In the rows, zero is written as 128.
First come named moves, each a turn or a mirror, each shown by rows before and after it. For each pair of rows after them, which moves, in which order, take the first row to the second? The first pair is done for you.
K:
[140 139 144 106 141 110 104 155 114 133 137 115 161 109 104 100 109 152
 109 147 114 138 143 126 185 122 146 128  52] -> [134 129 135 113 127 114 108 143 114 127 139 112 159 113 123 106 115 147
 112 159 100 152 139 111 187 132 145 135  44]
[121 139 169 145  90 142 117 108 127 106 164  99 119 137 113 108 124 123
 143 147 102 125 109  56 129 196 146 120 118] -> [128 170 196 114 124 124 113 136 116 117 163 119 119 106  67 106 111 103
 145 119 133  74 120 101 130 159 138 103 125]
[149 138 177 118 142  93 128 166 108 155 190 108 185 126 136 135  85 139
 158 149 154 128 187 171 187  51 163  90  66] -> [133 106 151 149 110 111 132 128 122 133 183  85 176 155 190 124 107 163
 154 178 117 182 176 115 189  93 165 113  57]
J:
[127 134 156 129 126 148 124 157 115 118 141 101 199 145 110 180  94 129
 100 161  97 136  91 125 102 110 109 107 115] -> [126 138 156 136 113 150 129 161 115 115 135 104 193 145 112 177  97 122
  97 167  99 142 100 124 107 112 106 106 123]
[150 143 146 106 135 113 113 158 130 149 134 107 148 133  97 110 115 132
 137 122 157 114 147 136 132 127 137 104  90] -> [145 161 139  94 111 122 139 161 145 144 116 105 138 159 102 115 106 118
 133 133 147 142 167 121 140 141 125 112 112]
[153 144 143 108 120 166 125 122 149 151 140  97  97 135  96 143 112 104
 175 139 109 105 158 163 138 146 142  95  96] -> [153 143 146 113 120 160 121 128 152 149 148  98  99 133  94 147 116 106
 171 142 113 110 156 166 142 150 138  92  96]
R:
[144 123 157 124 109  97 157 163 136 158 118  65 157 131 131 109 154 124
 156 171 129 128 128 114 119 143 125  94 118] -> [135  87 115 154 111 114 144 119 137 145 115  73 145 127 165 115 174 131
 144 172 108 143 110 112 111 150 125 119 133]
[125  92 116 152 135 139 126  67  97 118 111 142 135 133 145 130 145 138
  80 114 141 129 146 122 165 166 102 183 129] -> [139 131 173 114 140 122 135 110  85 115 122 140 117 133  88 121 122 113
  93 110 147 101 152 116 173 169  87 176 140]
[ 81 146 119  90 119 156 167 112 149 124 110 159 115 129 162 167 143  92
 119 119 135 118 161 181 155 123 109 175 160] -> [ 82 154 125  84 124 154 166 119 148 121 111 157 109 125 153 159 145  85
 121 121 137 119 164 176 159 121 107 172 160]
[122 113 124 134 187 108 105  78 134 112 155 147 154  79 127 110 141  94
 112  83 142 112 126 145 124 119 159 150 149] -> [122 141 150 113 185 101 114 108 131 122 157 136 162  83 109 111 122  89
 126  87 157  99 139 155 135 113 160 135 141]

(2 to 4 moves a pair)
[141 121 153 148 120 125 126 104 119 104 142 105  96 120 128 109 128 133
 134 130 104 135 100  88 116 156 132 151 126] -> [144 129 167 140 154 116 117 118 109 113 147 126  96  99  96 107 121 128
 140 107 123 100  98 118 107 131 135 137 123]  K J K J
[126 148 139 111 187 121 117 153 135 130 177 185  96  76 120 143 119  76
 104  65 130  72 140 178 119  85 143 137 126] -> [124 101 128 156 196 118  82 116 127 123 202 154 105  71 155 131 148 113
 118  76 117  89 108 145 105 108 168 127  84]  J K J
[120  62 105 153 164 123  63  93 112 119 159  82 121 178 154 114  96 178
 140 163 114  84 107 120  91 103 118 114  68] -> [127  81 135 135 188 119  59 107 100 115 169 104  96 151 106 112  89 151
 132 128 126  40  97 145  86  94 116 107  85]  K R R
[119 126 188 116  86  98 130 112 125 141 113 104 121 174 138  82 120 135
 132 157 119 136 156  81 103 120 111 135  68] -> [110 140 170 109  71 109 153 109 139 137  82 121 114 180 143  98 120 115
 116 157 117 147 174  94 109 119  97 150  99]  R K J K
[138 110  96  98 156 117  82  99 131 117 104 202 119  63  94 146 121 100
 110 111 153  78 102 214 141  86 109 148 190] -> [141  57  80 142 157 112  46  65 116 114 134 179 128  63 127 128 145 135
 125 122 136  89  66 182 122 110 132 144 147]  J K J
[134 169 140 108 113 114 168 147 124 128 135 126 108 159 105 148  73  55
 157 145 153 112 188 142 150 109 141 121 149] -> [114 110  56 158 136 132 148  71 133 120 132 144  95 144 157 167 112  72
 121 130 131 132 151 149 121 115 146 153 171]  R K R
[115  62  88 173 158 126  87  90 135 134 141 125 127 101 140 129 150 153
 126 114 109 118  89 122 101 129 152 123 105] -> [118  66 105 168 135 129  88  92 138 126 138 116 119 115 147 118 147 148
 137 128  96 131  87  96 108 148 148 129 104]  K R K
[146 146 169 102 141 120 136 175 111 114 158 114 132 119 124 125 124 152
 171 142 139 116 151  82 124 137 127 136  89] -> [135 157 147  93 139 137 159 151 115  94 133 148  83 123 125 143 127 111
 136 132 125 127 155  92 125 146 107 170 164]  R R K J
[120 170 167 108 119 123 150 169 129 143 118 159 123 134 108  85 126  88
 121 136 164 116 161 119 128 124 111 115 125] -> [110 155 132 116 141 124 139 161 127 156 111 179 141 121 115 102 133 103
 104 128 173 109 157 159 123  98 113 105 129]  R R K R
[142 164 163 103 146 126 112 173 121  94 147 153  98  97  89 104 117  95
 138 101 142  73 113 149 131 112  97 112 120] -> [135 146 126 121 160 134 108 153 121 104 143 170 107  82  97 114 127 101
 124  92 144  69 102 172 123  98 100 112 120]  R R K R
[156 107 142 131 107 139 129 163 135  98 162  65 128 150 215 133 139 205
 162 141  99 187  99  71 145 162 129  97  40] -> [175 138 175 101 169 116 114 205 104 128 178  96 142  97 134 127 130 192
 163  90 147 112  92 151 139  99 129  59  36]  K J K J
[116 146 131 109  57 141 164 142 154 119 110 104 130 200 170 145 108 127
 132 188 112 201 179  74 155 159 143 147 127] -> [108 122  93 129 127 147 135  88 134  79 124 168  44 134 132 147 132  77
  92 114 103 137 106 107 116 160 138 187 201]  K R R
[ 80 125 121 115 110 147 122  64 145 125 128  88 151 166 154 134 128 135
 120 169 113 166 157 113 125 108 118 156 137] -> [ 84 146 134 101 112 140 127  85 140 145 127  86 175 166 145 138 121 138
 129 169 133 160 177 132 136  86 114 139 125]  R K R K
[103 166 149 154  53 168 117 128 168 112 110  93 146 129 189 140 151 136
 121 175 135 146 182 146 203 130 123 163 143] -> [115 180 184 138 132 145  82 145 131 100 134 136 119  68 103 121 148 104
 119 106 163  56 135 190 173 101 124 145 154]  R K J
